In the rows, 128 means zero.
Each path below is one point turned by a fixed rotation once a step. After each direction that follows a path, write how fast that rotation turns it, in degrees per step (0 if it stays still).
Each turn is a multiple of 5 degrees from 10 to 175, or 0.
Each row of a path follows its step; steps can be skipped.
Path 1:
step 0: [125 127 130 117 136 128 127 125 125 134 132 122 120 131 120 119 129 126
 133 130 130 144 128 140 142 129 136 120 122 134 141 132 133 143 130 123
 128 129 132 116 116 125 132 104 127 128 135 109 130 122 136 131 129 133]
step 1: [120 131 119 130 131 113 131 118 127 132 134 116 120 132 132 129 135 123
 137 130 125 111 140 126 130 122 127 124 120 126 132 138 108 140 133 128
 118 134 124 134 139 140 119 121 129 124 119 111 125 122 122 127 132 130]
step 2: [138 136 131 127 138 131 134 126 127 129 131 109 113 116 131 135 127 114
 128 133 119 118 120 133 125 131 124 111 129 122 130 132 118 140 133 129
 126 133 141 121 125 111 137 124 123 134 122 139 133 122 129 127 126 118]
step 3: [142 138 129 136 131 132 121 133 136 135 136 109 117 129 131 132 130 138
 118 135 144 129 124 138 139 132 116 132 134 118 128 135 126 132 133 112
 123 124 120 127 129 137 130 122 134 122 126 130 109 132 132 129 134 125]
step 4: [137 112 124 129 136 116 123 120 123 138 133 122 135 129 138 127 131 134
 107 128 132 114 141 141 130 141 136 133 128 132 134 127 132 143 130 130
 116 132 140 119 122 118 135 123 129 131 133 124 128 138 133 132 125 131]
step 5: [139 115 124 135 132 136 123 121 132 130 133 114 133 127 125 123 129 136
 132 117 124 130 124 128 115 123 142 124 122 123 124 143 115 137 133 125
 127 139 132 124 131 139 133 138 109 117 130 116 119 131 130 122 129 126]
step 6: [132 134 135 139 142 127 128 126 116 135 127 123 120 128 137 136 127 135
 123 141 118 121 119 128 127 117 128 122 133 128 131 129 129 128 115 124
 123 135 119 136 134 119 134 120 106 123 128 125 134 150 127 125 115 127]
step 7: [127 132 121 130 131 137 132 140 124 141 135 125 123 136 121 144 120 137
 118 137 125 127 111 125 126 131 139 129 124 126 138 137 139 127 137 119
 114 136 131 127 109 135 125 129 131 129 133 125 120 124 124 113 123 136]
step 8: [117 132 137 126 133 134 128 125 120 121 133 113 132 130 143 126 129 125
 106 115 131 119 127 114 130 123 135 135 129 134 142 121 124 135 128 115
 124 126 138 134 127 139 133 129 131 124 120 126 133 137 131 126 130 146]
step 9: [125 132 138 121 132 142 126 118 140 139 122 129 115 129 126 126 131 131
 132 131 134 131 127 126 114 127 130 132 124 144 143 131 126 137 130 127
 140 137 134 118 116 126 138 123 113 130 115 113 125 121 136 123 120 130]
[129 125 128 127 129 127 130 131 128 128 128 132 122 128 129 131 123 129
 130 127 127 124 129 128 126 127 127 123 129 129 128 128 125 124 125 125
 131 130 128 127 133 130 131 127 126 131 128 129 125 127 129 126 128 126]
90
[129 132 125 127 133 127 130 128 125 127 130 128 125 128 123 128 131 128
 127 131 125 128 126 125 130 129 129 127 131 126 127 128 127 127 129 133
 128 131 127 131 129 129 124 128 125 126 126 134 128 127 126 126 127 126]
80
[127 130 128 129 134 128 128 127 127 126 129 128 129 126 129 126 127 129
 128 130 130 123 130 128 127 126 125 127 127 126 125 122 128 126 126 133
 128 128 131 125 124 126 128 126 126 133 130 127 131 130 129 128 128 132]
160
Path 2:
step 0: [130 118 134 135 125 143 129 129 123 132 117 121 114 143 122 129 133 118
 127 131 126 140 122 131 138 136 125 131 130 127 115 125 127 117 130 118
 134 124 125 145 144 126 130 130 121 129 131 140 137 129 132 137 134 139]
step 1: [130 133 136 129 125 132 125 124 125 127 115 123 135 130 133 116 130 119
 126 121 122 138 126 130 147 132 136 128 130 134 138 119 134 131 125 131
 130 131 124 111 130 109 141 127 119 130 112 127 134 128 137 133 124 140]
step 2: [120 125 129 137 129 110 126 132 135 132 118 130 111 121 119 132 127 125
 128 131 131 132 140 136 132 138 122 124 132 130 128 135 140 136 128 149
 140 126 122 137 127 118 126 130 118 133 121 119 132 139 128 127 118 138]
step 3: [134 127 122 137 140 117 136 134 128 114 126 126 139 134 134 127 124 121
 119 137 123 112 132 132 128 124 130 130 143 121 130 127 118 134 142 122
 141 140 118 129 121 126 126 129 120 130 119 121 141 129 125 119 120 133]
step 4: [136 131 121 131 121 130 120 136 136 125 140 122 136 132 133 124 123 140
 127 124 133 117 129 124 149 134 113 126 126 131 131 130 121 132 133 137
 120 124 131 147 116 133 131 129 138 126 130 125 130 136 128 114 116 140]
step 5: [132 129 114 125 122 114 122 122 130 130 133 131 138 141 135 120 131 130
 126 129 127 131 118 132 120 122 130 121 135 138 130 122 118 138 117 125
 139 122 122 141 123 146 127 122 133 138 131 122 117 118 144 133 124 132]
step 6: [126 129 114 127 125 127 124 118 126 111 125 121 124 130 123 135 135 115
 120 118 129 128 123 128 127 120 118 115 141 132 135 127 125 128 120 127
 116 120 138 136 132 131 141 129 139 115 133 121 128 130 124 138 128 113]
step 7: [127 137 124 132 117 128 137 113 125 128 121 136 143 126 121 116 139 121
 125 114 130 130 122 131 125 130 125 132 127 123 136 136 138 119 123 119
 129 130 131 134 135 123 114 131 130 136 131 133 114 136 127 122 121 112]
step 8: [129 121 119 121 129 125 124 127 115 123 111 142 125 121 121 128 134 135
 137 130 123 131 126 128 126 126 129 142 124 133 140 149 122 123 135 127
 123 132 144 122 121 133 125 133 127 128 134 133 137 137 138 143 125 122]
step 9: [123 144 143 126 132 123 133 136 140 128 120 127 138 125 128 135 136 135
 139 131 118 137 121 116 122 134 115 140 132 126 127 130 124 135 135 117
 120 116 114 121 123 124 121 137 124 127 135 130 132 135 126 138 130 122]
[128 132 131 127 129 126 130 129 132 129 130 129 127 129 129 127 126 128
 128 130 130 125 129 134 130 129 132 126 128 123 126 128 128 130 130 128
 130 126 130 129 124 127 131 124 130 128 126 127 131 131 128 131 127 131]
40
[129 125 131 127 128 128 126 132 129 128 128 125 132 130 128 128 129 129
 128 133 128 132 134 131 126 133 127 131 129 130 129 126 131 126 127 127
 129 129 128 128 127 127 131 132 125 128 125 124 131 128 128 125 127 127]
40
